One vector is turned by the same rotation once a step. Each row is the vector after some number of steps, and that number follows the row.
The counts run from 0 to 348.
[162 126 142 173 118 134 103 143 103  85 105 140 132 124 129 157 132 118
  82 122 108 149 128  63 135 152 150 133 153 161 149 166 183 148  85 114
 152 112 113 159  98 143 120 143]	255
[180  99 128 166 146 131 113 155 127 111 125 129 131 113 134 160 114 124
 101 162 125 137  97  72 136 150 127 170 175 149 113 149 179 109  97 118
 170 120 130 118  87 132 135 143]	150
[177 116 114 175 122 139 138 113 163 127  98 142 121 160 123 155 140  88
 130 163 142 153  74 131 171 152 151 158 133 134 123 127 157 104 122 145
 146 152 141  93 103 182 107 162]	308
[186 123 138 140 121 116 110 127 175  81  96 166 140 131 132 136 147 140
 114 140 124 170 115 109 144 149 154 112  96 147 150 136 157 180 118 121
 125 140 118 101  95 184 111 166]	97
[173 139 136 158 174 124 122  74 139  75 166 130 137 149 126 149 112 125
 116 155 129 128 106  72 165 136 141 117 147 168 116 166 185 136 104  83
 116 120 136 114 113 149 134 169]	118
[186 133 146 144 145 128 141 123 139  71 124 136 115 154 126 131 122 111
 144 131 122 132 116  39 165 132 148 141 190 157 103 164 156 122 123 120
 149 115 135  99 115 149 119 167]	209
[173 130  92 140 127 145 147 116 156  91 129 140 154 163 116 147 120  88
  99 143 106 168  91 132 117 188 134 155 145 142 103 146 181 129 126 114
 148 142 147  81 115 183 136 164]	33
[180 111 151 202 123 145  79  99 137  95 132 180 126 133 137 169 148 140
  90 137 110 133 124  63 131 149 136 120 127 168 140 125 152 126  99 112
 123 122 122 149 109 178 106 143]	237
[197 129 137 168 136 122  96 111 160 120 135 144 141 122 161 137 142 113
 112 157 127 126 105  61 144 126 168 144  97 158 121 150 167 138 104 127
 103 171 122 142  94 158 126 148]	224
[206 144 142 155 136 131 132 110 177  93 104 141 166 166 144 133 133 109
 146 135 110 166 119 109 154 157 160 115 138 139 111 126 127 156 137 135
 117 151 121  89 118 185 125 154]	202
[155 112 122 176 156 156  95 108 124  89 126 147 112 133 108 127 130 101
  97 151 124 101 106  71 176 120 133 129 146 141 166 156 188 109  97 106
 146 122 131 109  76 128 122 166]	3
[169 133 144 165 153 132 123 124 169 106 134 127 175 143 119 118 106 104
 113 165 102 140 111 103 168 149 131 108 176 135 129 137 162 109 107 140
 141 158 102 147  62 182 138 141]	192
[204 120 114 136 147 107 120 106 153  99 123 148 174 143 105 137 122 102
 146 149  93 141 116  88 150 158 150 131 126 152 117 140 203 166 119 109
 155 146 144  96  87 152 147 118]	325
[174 124 155 146 119 146 136 122 138  71 138 119 155 176 100 125 109 101
 136 159  84 147 114  78 147 166 157 127 171 170 132 162 169 152 128 112
 149 113 147 158  93 168 120 140]	196
[200 132 127 163 116 129  83 126 167 112  87 173 169 128 144 135 159 115
 121 151 110 152 130  93 141 147 170 137 157 139 144 119 156 139 103 138
 153 144 124 124  78 157 111 141]	316
[211 140 135 139 152 127 110 114 162  86 115 142 146 147 134 135 133 144
  92 141 106 177 105 109 126 172 164 122 150 130 112 152 151 172 134 106
 147 148 141  92 122 154 112 149]	37
[161 108 152 192 112 144  88 131 142 108 119 166 140 142 120 126 139 126
 101 195  90 138  82 103 134 144 157 148 168 162 120 119 153 100 115 141
 144 160 116 145  75 154 116 133]	297
[148 144 115 132 139 132 115 111 153  65  92 162 116 119 141 118 126 102
 108 139 154 153  97  96 159 131 133 128 149 129 136 147 183 103 104 109
 131 108 129  82  86 171 139 181]	107
[130 139 147 178 136 146 137 135 116  85 104 139 107 133 123 135 120 101
  88 151 164 149  83  83 132 134 150 155 157 153 119 163 178 109  79 120
 134 120 141 128 102 176 114 166]	126
[175 108 141 188 133 114 122 130 123 103 136 135 147 129 115 166 125 130
  97 141 127 146  88  84 138 151 149 131 106 163  96 125 209 139  80 103
 143 157 117 140  86 163 114 124]	242
[160  96 164 156 100 129 113 145 112  66 107 162 113 143 123 145 140 124
 124 152 118 136  91  52 128 130 122 165 128 177 102 130 160 121 107 105
 139 138 137 118 119 187 116 154]	218
[207  96 127 150 117 125 127 130 176 102 150 146 147 132 106 147 135 126
 128 175  89 133 106  97 154 149 109 133 158 159 125 122 165 102 104 126
 147 153 132 120  80 190 114 129]	320
[153 124 164 161 106 150 123 133  90  80  89 147 137 172 103 136 126  95
 136 150 105 158 115  84 139 153 162 137 172 163 136 143 155 146 117 120
 163 124 124 144 111 176 109 139]	195
[184 133 167 167 139 133 114 127 174  72 124 160 171 132 135 136 121 122
  99 128 104 152 116  87 119 148 147  96 127 143 122 148 143 144 114 131
  98 111 112 115  95 187 123 142]	110
[197 126 150 182 117 119 117 132 162  88 127 149 146 123 143 177 145 139
  71 134 103 181 104 120 123 172 126 129 126 151 123 127 161 148 103 126
 134 141 105 110 103 183 108 150]	261
[197 118 137 163 157 104 104 128 141 129 122 127 133 126 142 140 120 143
  97 184 136 161  84  63 168 139 168 141 158 143 101 144 168 136 114 111
 134 163 139 150  94 137 133 143]	59
[166 116 123 181 148 145 153 135 181 109 147 136 163 138 102 153 113  96
 103 115 115 154 107  86 133 166 138 112 151 129 110 156 190 121  87 143
 146 118 127 104  88 153 136 145]	252
[187 127 120 166 130 138 111 125 149  92 135 154 151 137 154 164 138 134
  95 127 103 162 125  74 112 176 162 120 150 135 143 149 182 164  98 107
 146  92 137 155  96 144 109 139]	256
[172 151 146 172 155 155 123 107 132  88  95 148 130 162 115 139 125 108
 134 125 129 158 114  95 190 147 139  95 191 137 133 141 130 128 134 125
 157 104 106 102 127 166 103 162]	190
[197 121 134 153 114 120  89 112 114 103  98 153 101 123 143 164 153 130
 139 149 101 139 111  80 173 121 154 149 138 158 150 148 165 138 122 101
 135 148 121 100 115 181  96 142]	328
[159 133 153 177 154 140 117 107 137  81 134 136 151 158 101 128 104 102
 136 141  90 134 117  83 195 133 132 106 188 140 120 130 152 124 120 133
 159 146  81 115 101 166 115 144]	191
[192 113 143 188 121 138 115 110 169  87 140 179 146 160 105 143 150 135
  89 126 106 143 113  93 127 149 147 104 104 156 131 121 158 132 113 118
 123 134 127 128 109 171 103 133]	238
[190 134 125 181 133 127 133 106 132 101  85 148 133 149 132 160 141  98
  97 115 159 155  95  86 129 172 162 125 100 142 137 173 180 177 120 113
 129 109 141 118 117 153 122 154]	244
[162 114 148 175 127 151 132 120 119  92 114 152 116 183  95 151 120 112
 130 160 134 141  85  89 153 163 144 133 169 160 116 127 153 121 147 102
 167  88 158 117 115 153 128 153]	300
[165 139 140 131 147 121 126 112 168  65 152 157 152 143 105 106 126 116
 114 129  89 155 120  67 141 120 171 114 151 149 131 174 200 147 114 109
 136 127 137 105  90 140 116 143]	105
[174 110 143 189 130 146 106 141 134 110 105 126 105 145 144 166 125 121
  74 161 110 128 108  87 146 139 152 165 140 163 163 187 135 126  80 118
 156 148 105 138 113 146  89 170]	145
[201 127 134 146 146 125 114 121 127  92 136 122 139 130 159 161 135 153
  95 179 105 167 113  92 136 167 168 144 173 155 123 159 152 153 115  86
 139 135 148 139 110 160 108 140]	36
[187 126 153 180 120 124 153 144 154 129  84 137 134 152 125 162 136 109
 133 142 148 184  86  94 149 167 166 119 123 135 113 147 157 154 128 142
 144 128 139 117  93 188 115 137]	79
[172 112 144 172 146 137 129 117 182  92 126 160 143 175  87 141 127 110
  92 122 133 148 100 108 130 161 133  97  83 133 129 140 176 142 116 119
 121 120 138 114  97 170 123 154]	239
[174 111 137 161 165 122 114 127 121 104  78 117 136 129 120 131 111  97
 142 152 140 117 106  62 199 131 147 158 165 141 136 145 180 115  94 126
 176 140 114 112  72 147 132 157]	314
[150 131 152 147 143 117  97 130 109  60  89 166 105 105 142 131 130 127
 102 145 128 144 105  78 169 111 137 133 156 147 131 139 174 116  92 105
 127 135  96  99  94 178 112 160]	108
[177 121 150 174 142 133 114 135 103  80  95 134 126 152 123 156 131 117
  97 138 135 149 100  74 157 159 170 163 137 162 124 143 153 182 107  88
 164 127 122 108 131 124 104 162]	140
